In the data rows, the value 128 means zero.
Here are some points:
[ 84 135 144 179 171  77 135 178 124 108 143 108  95 147 147 118  89 106
  90 149 163]
[  4 131 156 218 178  57 134 226 107  89 149  99  51 153 149 123  28  77
  41 147 200]
[ 41 129 147 187 170  67 135 207 111  80 156 114  63 156 149 121  47  96
  65 147 183]
[182 136 120 103  99 148 107  47 142 188 102 142 212 131  99 109 237 172
 190 111  60]
[174 123 122 104 115 149 123  94 137 143 111 131 150 118 123 134 153 128
 153 128 114]
[ 56 127 125 149 138 111 147 181 121  99 139 130  63 128 142 140  61  93
  77 133 172]
[ 95 138 126 117 127 120 135 147 117 124 122 130 105 127 122 126 118 116
 106 127 134]
[116 131 133 144 139 102 130 146 127 128 136 121 128 145 132 109 122 131
 115 131 143]
[242 120  91  42  74 208 122  45 149 161 103 150 196  93 114 135 221 153
 201 114  72]
[150 131 131 122 114 139 120  91 128 136 119 141 156 128 107 131 164 147
 151 118  89]
[206 120 114  77 106 184 122  76 150 122 132 148 150 106 136 141 161 157
 174 120 108]
[220 109 116  79 105 177 129  76 144 123 130 130 147 108 140 143 147 156
 178 127 110]
[118 121 112 117 136 136 134 145 133 114 128 125 102 119 134 140 101 108
 110 145 149]
[243 113  95  41  86 211 120  46 167 158 101 137 178  99 124 144 192 158
 200 119  84]
[104 121 131 150 146 103 130 158 123 130 126 116 114 134 136 121 104 108
 114 135 146]
[ 13 150 149 187 145  80 130 186 103 115 135 135  77 140 122 127  90 111
  54 128 155]
[  0 153 158 239 182  38 141 252  96  81 153 113  20 162 139 125  14  81
   3 140 205]
[121 125 135 158 156  98 129 153 127 117 138  96 121 143 134 107 109 113
 128 145 148]
[  0 142 152 205 171  53 146 224  97  91 145 120  50 152 137 122  46  93
  40 138 181]
[ 32 139 141 168 135 100 147 185 119 105 133 127  73 128 121 130  83 105
  58 126 161]
[ 80 146 145 164 144 100 126 145 110 141 136 136 125 141 131 119 138 132
 115 131 130]
[148 121 127 113 122 138 120 104 129 137 126 124 147 127 118 125 151 149
 133 123 113]
[  0 128 158 232 224  23 149 255 100  68 173  85  19 162 173 116   0  56
  35 173 237]
[ 81 123 133 158 152 105 132 180 118 109 132 109  84 114 139 127  67  97
  86 141 174]
[212 106 119 101 127 153 128  88 138 147 118 115 158 120 133 128 156 138
 183 133 115]
[253 119 109  70 121 161 115  71 146 160 119 113 196 125 129 109 189 156
 219 129  89]
[ 83 119 120 140 130 128 139 160 124  92 140 135  75 127 138 135  71 113
  93 126 158]
[178 120 127  91 120 150 126 102 148 140 133 149 152 115 140 127 153 131
 152 133 120]
[140 120 119 110 133 132 138 139 137 119 127 112 113 118 132 130 107 115
 121 135 137]
[118 115 122 122 141 131 141 155 131 109 131 125  84 118 146 136  91 112
 109 136 155]
[235 103  95  46 101 196 129  71 164 143  96 125 162  99 133 128 168 141
 189 128 108]
[155 132 113  80 104 156 133 101 126 145 112 133 151 118 117 132 159 134
 173 127  97]
[ 29 134 147 192 175  78 139 213 108  93 149 109  66 151 138 122  46  92
  59 154 183]
[118 131 123 109 106 146 124 120 129 135 114 140 128 118 115 139 140 125
 128 115 113]
[ 61 130 125 143 133 118 138 184 118 109 122 130  80 123 133 134  77  97
  78 137 157]
[117 129 141 149 127 123 126 120 118 119 132 136 125 141 132 127 119 144
 124 128 118]
[148 131 124 119 109 139 126  96 132 145 119 136 162 126 109 126 169 142
 152 118  97]
[126 117 125 119 116 150 123 132 132 106 134 147 101 114 137 151  98 132
 117 120 137]
[113 116 121 131 135 131 129 143 133 104 133 127  94 121 146 143  92 116
 105 137 151]
[145 118 113 100 138 149 130 125 137 126 123 124 115 115 142 134 116 106
 132 141 135]
[ 97 111 125 140 127 134 128 142 123 102 141 137  74 119 135 151  84 116
  95 124 150]
[ 29 154 146 196 147  67 132 183 101 113 138 122  98 159 120 116  99 117
  68 132 145]
[ 67 133 130 144 145 103 143 168 119 111 137 128  84 129 129 131  86 104
  77 130 152]
Then 24 other points, each followed by its number:
[ 77 134 134 159 135 102 129 152 119 132 124 132 113 137 126 128 125 110
  93 134 137] 0
[227 115 101  53 106 191 124  63 157 159 104 117 185 100 124 135 192 134
 190 129  86] 1
[ 16 153 136 159 117 108 142 196 107 112 132 142  75 130 110 141  87 110
  49 116 144] 2
[175 123 120 126 130 140 126  96 137 126 132 126 150 131 129 132 139 151
 170 121 119] 3
[177 132 115 115 133 133 140 142 127 134 133 101 141 120 128 116 129 120
 160 132 137] 4
[204 104 107  90 131 159 118  99 147 141 127 122 151 114 148 127 140 113
 168 148 128] 5
[109 133 131 133 138 117 129 137 127 124 131 139 114 127 136 126 110 118
 107 139 137] 6
[ 69 125 129 158 150  97 145 194 123  91 149 110  64 137 144 130  53  98
  76 145 179] 7
[  2 156 141 176 119  95 147 196  97 115 138 150  69 131 108 134  93 110
  36 119 146] 8
[ 54 133 142 191 156  77 139 193 113  99 141 108  78 153 111 121  65 114
  83 134 163] 9
[ 31 139 154 212 176  50 130 202 103 113 148 105  89 159 135 101  77 108
  44 145 169] 10
[190 122 118 100 129 145 124 105 133 142 124 126 152 117 140 122 154 130
 166 135 117] 11
[219 116 104  50  81 214 125  62 144 136 119 161 164  95 121 150 173 157
 178 104  91] 12
[224  99 106  97 112 163 121  68 152 140 122 123 180 123 126 130 175 160
 194 118  94] 13
[188 114 128 129 150 123 124 114 148 107 137 108 139 131 139 125 106 142
 162 136 129] 14
[116 134 134 153 155 106 125 146 129 133 129 114 132 137 131 111 133 118
 121 137 132] 15
[108 146 133 142 122 107 126 125 121 150 120 139 138 138 113 116 155 136
 121 115 109] 16
[ 60 133 160 220 205  38 145 212 114  48 153  78  72 169 153  96  34  90
  89 167 199] 17
[169 112 106  73 100 175 130 104 149 125 121 142 140 102 130 142 145 128
 141 113 124] 18
[148 128 142 139 130 116 130 128 128 115 137 124 128 134 132 132 118 128
 133 130 130] 19
[108 130 134 136 127 106 126 129 123 133 125 131 131 136 125 126 131 126
 116 126 119] 20
[145 124 121 104 121 143 124 102 139 141 117 135 148 125 128 131 146 133
 148 121 120] 21
[  0 151 160 209 191  38 156 255  69  79 169  97  11 139 147 115   0  46
   4 147 234] 22
[ 40 137 143 170 141  93 129 174  98 127 128 129  89 134 115 127  99 102
  80 136 147] 23
Which two of these numbered points are nearest to each point below, ignoring the direction in which the first points spread most? Their numbers follow each, nearest first.
[118 115 132 140 166  96 125 161 130 120 136 104 111 133 154 118  87  96
 116 152 171] > 5 11
[ 62 155 142 175 131  93 122 153 116 138 131 138 123 151 110 112 152 133
  92 123 126] > 16 0
[ 98 141 139 153 127 113 122 124 117 146 123 144 144 140 112 121 146 136
 124 115 116] > 16 0
[155 134 127 129 155 130 139 136 143  90 148 116 113 129 157 131  87 135
 140 145 166] > 14 7
[ 97 147 126 143 135  97 137 192  85 134 141  92 106 138 101 119  82 101
 110 120 149] > 4 9
[193 114 121 106 128 143 117 103 138 136 125 120 158 128 142 120 143 130
 160 134 120] > 11 13
[255 121 107  61  94 184 113  33 154 170 108 135 226 104 118 114 229 171
 229 116  61] > 15 10
[  0 149 158 215 175  54 148 235  94  82 154 125  28 145 140 132  21  87
  12 142 201] > 6 21
[255  88 101  24  85 222  96   0 169 171 106 135 252 109 141 135 243 194
 255 116  50] > 21 13
[ 80 145 133 143 122 119 126 142 115 141 123 133 124 129 119 130 130 117
 101 117 131] > 23 0
[121 131 118  93  95 165 129 114 130 136 115 161 130 110 120 152 150 129
 117 110 109] > 2 8
[133 123 125 113 125 150 126 132 134 134 123 131 131 123 131 137 132 120
 135 139 126] > 6 21
[128 131 130 147 149 112 120 141 131 127 126 118 129 142 129 119 122 121
 125 135 139] > 15 11
[140 117 117 118 135 140 134 139 142 108 131 120 105 119 140 133  99 107
 124 142 151] > 7 5
[158 116 138 133 128 128 115 108 131 122 135 130 136 134 138 133 130 144
 141 125 121] > 19 3
[108 134 129 126 125 127 136 134 113 127 127 126 119 130 127 125 119 124
 119 122 136] > 21 6
[161 137 120  99 111 149 121  90 131 146 114 135 163 132 110 128 161 147
 151 119  96] > 20 0
[127 148 127 130 120 120 129 103 129 149 118 127 156 141 111 114 168 149
 146 118 100] > 16 20
[ 59 147 130 139 106 126 136 159 118 123 124 142  94 115 105 143 126 122
  78 109 125] > 2 8
[131 131 130 131 120 130 120 110 125 152 118 138 150 129 122 122 167 127
 135 127 111] > 0 20
[ 85 148 124 144  94 146 133 133 120 141 121 150 138 113  96 135 167 134
  94 106 104] > 8 2
[ 92 153 126 136 124 108 123 139 118 140 119 135 134 136 114 117 158 138
 111 125 107] > 16 0
[104 134 119 111 101 139 130 134 129 133 112 141 123 116 113 131 136 113
 102 126 116] > 2 23
[ 11 141 161 212 160  54 134 194  99 100 174 131  65 155 149 125  64 114
  60 136 169] > 20 0
[175 130 131 103 120 146 111  74 130 167 117 140 189 130 124 112 202 150
 174 127  88] > 10 15
[175 126 116 116 130 135 121 100 144 143 119 127 160 129 134 116 162 135
 158 136 109] > 15 11
[134 110 118 123 138 134 137 153 134 100 137 116  88 124 149 137  79  92
 111 143 161] > 7 5
